Each named move below is a turn or a mirror, shown by a few rows before and after it. Which moves, in which order, take the first row of each later pair to the second? The first pair is answered.
move j_24:
-10  -8  7  -3  -13  -9  -1  0  -7  2  7  1  -14  -1  0  4  -3  6  -1  15  -9  10  3  9  7  3  -3  -8  6  2  17  16  -4  3  1  6  -6  5  -7  -2  7  4  -4  -5  ->  -10  -9  5  -3  -12  -9  -1  -1  -8  3  6  1  -12  -1  -1  5  -2  8  -1  16  -9  9  0  13  9  5  -2  -4  8  1  15  16  1  5  1  8  -8  5  -5  -1  8  4  -5  -7
7  11  -11  -13  -7  8  -6  -16  2  -8  16  17  7  16  -16  -22  -31  -3  12  -2  10  2  14  -41  -13  -12  6  10  -7  -9  -44  -17  -21  23  -1  -20  2  10  11  12  16  8  1  27  ->  7  12  -11  -13  -8  9  -7  -15  2  -9  16  17  7  15  -16  -24  -31  -4  12  -2  9  2  13  -41  -14  -12  5  9  -8  -7  -44  -16  -22  23  1  -20  1  12  11  12  15  7  1  24
10  -2  -5  0  30  3  16  12  -28  16  19  -38  -16  -5  -12  -5  -11  13  25  -3  -23  4  22  19  -4  -10  16  -21  -3  -24  2  17  16  0  -14  -37  -52  -11  -2  11  13  14  -6  -2  ->  6  1  5  -4  29  6  16  17  -23  17  15  -39  -14  -4  -7  -6  -9  5  23  -6  -28  7  26  12  -11  -18  7  -30  -9  -17  8  18  3  -7  -10  -37  -54  -2  0  8  11  10  -9  4
move j_461:
25  -10  -21  4  -13  -15  -24  -21  -4  -30  30  11  -22  -1  -5  -4  -23  15  10  26  -2  -26  -20  12  26  1  29  36  -22  28  -15  -2  45  28  -11  -9  16  12  23  -9  -23  5  1  0  ->  21  -10  -23  5  -12  -19  -21  -23  -6  -32  32  10  -25  0  -8  -3  -19  18  13  28  -3  -26  -22  15  27  4  28  41  -16  22  -16  -3  48  30  -18  -8  16  6  19  -6  -15  6  0  -5
1  4  -13  4  -5  17  -11  1  3  4  -7  20  14  3  8  8  4  3  3  -15  18  3  -5  11  7  19  5  5  13  -4  -1  -1  6  -29  -6  10  11  5  0  -8  -6  5  4  -5  ->  -2  2  -12  7  -5  11  -10  0  1  4  -5  19  13  5  7  9  8  5  5  -9  17  5  -6  14  10  22  3  5  16  -8  1  0  8  -28  -11  11  8  2  -9  -6  0  4  4  -9
-13  -11  -18  -1  13  -11  -7  8  7  6  -1  4  9  5  0  1  10  -7  -6  11  19  -1  -4  18  20  22  -14  3  10  -7  10  6  14  -9  -1  11  3  -4  -14  8  3  -8  9  -17  ->  -12  -14  -9  -1  9  -9  -13  11  8  7  -2  4  12  3  5  0  4  -12  -7  12  17  -3  -5  13  19  20  -16  -5  3  4  23  10  8  -8  6  12  4  10  -9  5  -7  -12  10  -14
move j_711:
3  -8  4  12  -21  3  -30  1  -28  7  27  -12  -7  2  -29  -10  -14  23  23  14  -15  -14  -24  17  3  35  17  28  -6  -14  -11  27  39  16  -25  -16  -11  -29  -13  25  15  -6  5  -2  ->  7  -16  28  15  -32  -1  -39  3  -24  5  30  -7  -3  4  -25  -15  -20  12  19  20  -22  -16  -34  7  -9  18  3  9  -28  5  17  34  16  24  -21  -17  -18  3  -20  21  10  -13  4  9
8  10  -16  6  5  15  8  7  13  -20  -15  -3  3  -3  6  -17  21  -9  0  -15  33  -10  -3  -21  -25  -25  -10  -5  -8  -7  -42  -5  -25  -16  -4  -8  7  -8  21  -9  -13  -3  -4  37  ->  -2  9  -36  14  11  7  8  2  1  -16  -13  -1  4  -2  0  -9  30  5  3  -12  41  -8  -7  -3  -2  0  -1  14  20  -24  -50  -3  1  -19  -15  0  8  -31  9  0  4  1  3  15
25  4  12  11  -5  -1  12  -32  -6  -24  11  8  -12  7  -27  -10  -6  -1  3  8  14  -4  -25  16  -12  -24  35  4  -25  -3  0  4  -10  56  -9  9  3  3  16  15  -2  2  19  12  ->  26  7  7  7  -2  2  16  -32  -4  -23  9  4  -15  6  -27  -7  -7  0  6  3  14  -4  -20  15  -13  -23  38  6  -24  -5  -12  1  -8  54  -8  7  6  -4  23  13  -4  5  17  13
1  5  -18  5  3  -15  10  -4  -4  -4  -4  8  12  1  1  -5  0  2  -7  -2  4  3  -2  -7  12  17  -8  2  23  -14  5  -3  -3  -24  -5  4  -4  -9  -7  8  10  -3  12  -22  ->  2  1  -3  9  -6  -19  3  -1  -3  -5  -3  12  17  4  3  -11  -1  -6  -10  2  1  1  -9  -12  6  7  -18  -8  12  -3  22  3  -15  -20  -1  4  -8  10  -12  5  8  -8  10  -16
move j_983:
16  20  0  7  20  14  -2  -5  14  -5  -2  6  -8  -15  0  0  -6  6  -1  -15  1  -24  -4  -6  -3  8  13  -1  1  1  -37  -9  -17  -8  7  2  11  7  35  -29  -35  -3  -8  4  ->  -7  26  -5  8  24  7  1  1  7  1  -8  6  -2  -10  3  12  14  6  -2  -21  2  -12  3  2  4  22  -1  10  31  -15  -35  -3  -13  -30  -3  13  7  -11  16  -25  -13  -6  -7  -15
11  3  -14  -1  2  18  -12  -4  -1  -3  -15  28  13  9  -2  -16  -5  -11  -7  -11  9  4  -7  6  -1  9  -3  -8  11  6  -16  -7  9  -18  -2  9  8  3  -2  -15  -8  -12  -8  -12  ->  9  2  -17  -1  9  5  -1  -6  -12  -4  -1  17  0  10  -12  -10  -1  -1  3  4  0  11  -5  12  3  11  5  1  14  -9  -25  -7  22  -6  -14  8  2  -18  -11  -5  6  -9  -7  -23
-28  -14  17  -7  15  0  -1  27  5  16  5  -7  -9  8  -6  6  12  1  -17  -12  10  16  5  -1  -26  35  17  12  -12  -17  -19  2  -10  -11  -3  -25  -8  -10  -7  -11  -13  -1  3  11  ->  -17  -17  19  -8  14  -1  1  26  5  15  10  -10  -15  7  -10  3  5  2  -17  -9  8  14  3  -3  -29  28  25  11  -22  -15  -21  -1  -9  -2  -1  -28  -11  -7  -3  -12  -18  0  3  17
13  -17  -17  19  -1  -7  -7  -13  -5  -10  19  1  -10  0  -20  4  -12  23  9  22  6  -10  -32  13  27  10  25  15  -8  -13  -1  -11  26  40  -5  4  -9  -4  -3  16  9  5  -4  -8  ->  15  -15  -9  18  -12  17  -26  -7  12  -4  -8  24  18  -4  2  -9  -17  6  -12  -10  21  -22  -31  1  19  5  8  -5  -10  12  18  -7  1  14  19  10  5  37  15  -7  -18  -4  -6  14
Then:
Each pair is two moves apart.
-1  -9  3  3  3  -3  -14  -6  11  -18  14  0  27  3  7  -9  -5  -19  -13  2  -4  2  17  17  -23  -15  -15  -14  -37  22  15  18  7  15  13  2  19  -5  9  -24  8  11  11  -1  ->  2  -4  -15  -2  11  4  -8  -10  10  -20  12  -5  20  3  3  -7  -4  -9  -9  -4  0  0  22  21  -19  -9  1  1  -29  9  -13  9  25  13  10  0  25  -27  23  -23  5  17  12  -4 -> j_711 j_24
8  0  -10  -2  7  3  9  -9  -1  3  4  -2  -5  0  -8  -2  3  9  9  1  5  -1  -1  9  5  -6  12  12  4  -14  -19  -8  17  7  -4  1  4  -15  8  1  -4  4  3  2  ->  3  8  -3  -8  8  5  13  0  5  5  -3  -8  -4  2  1  4  8  2  8  -9  -1  3  15  1  -4  -11  0  5  7  -11  -20  -4  4  -13  0  0  3  -17  12  -6  -7  1  -3  3 -> j_24 j_711
30  -30  9  26  -16  -19  -22  22  -14  8  16  35  14  3  -4  -12  -13  -4  13  32  9  -5  -60  20  24  14  -18  -24  12  21  57  13  8  47  7  -1  -22  33  -20  10  21  -2  -5  -13  ->  59  -21  -21  16  -2  1  -11  9  -9  -4  20  28  -6  -3  -15  -20  -31  11  21  26  15  -21  -57  25  20  7  25  -6  -4  7  -5  -9  32  68  13  -17  -10  10  22  7  -2  13  -6  3 -> j_711 j_24
-1  18  6  -23  11  3  26  9  16  -2  6  -28  -14  6  3  23  10  -10  6  -3  -28  8  34  -8  -25  -27  -12  -7  -11  -4  -19  -4  -7  -19  5  -3  -7  -25  18  -10  -3  -5  -18  -3  ->  -19  1  14  -9  4  -19  14  13  -1  4  17  -27  -8  5  -1  30  13  -5  9  16  -30  17  22  5  0  0  -15  0  8  -2  20  8  8  -13  -5  12  -17  -24  -15  3  20  -13  -10  -31 -> j_711 j_461
-17  4  -15  11  0  -21  -2  1  -24  -4  12  -5  -11  10  -10  -4  4  17  19  -3  -1  6  -15  22  4  28  16  6  24  -30  -24  -16  35  9  -16  -3  -7  -34  -13  2  14  19  -7  4  ->  -28  11  26  -4  -5  -28  7  19  -15  -3  11  -20  -15  15  3  5  11  -7  19  -2  -29  25  12  -4  -25  -4  -19  -27  3  -13  -1  -2  -11  -12  -10  -12  -23  -15  -20  -6  12  11  -21  12 -> j_24 j_983
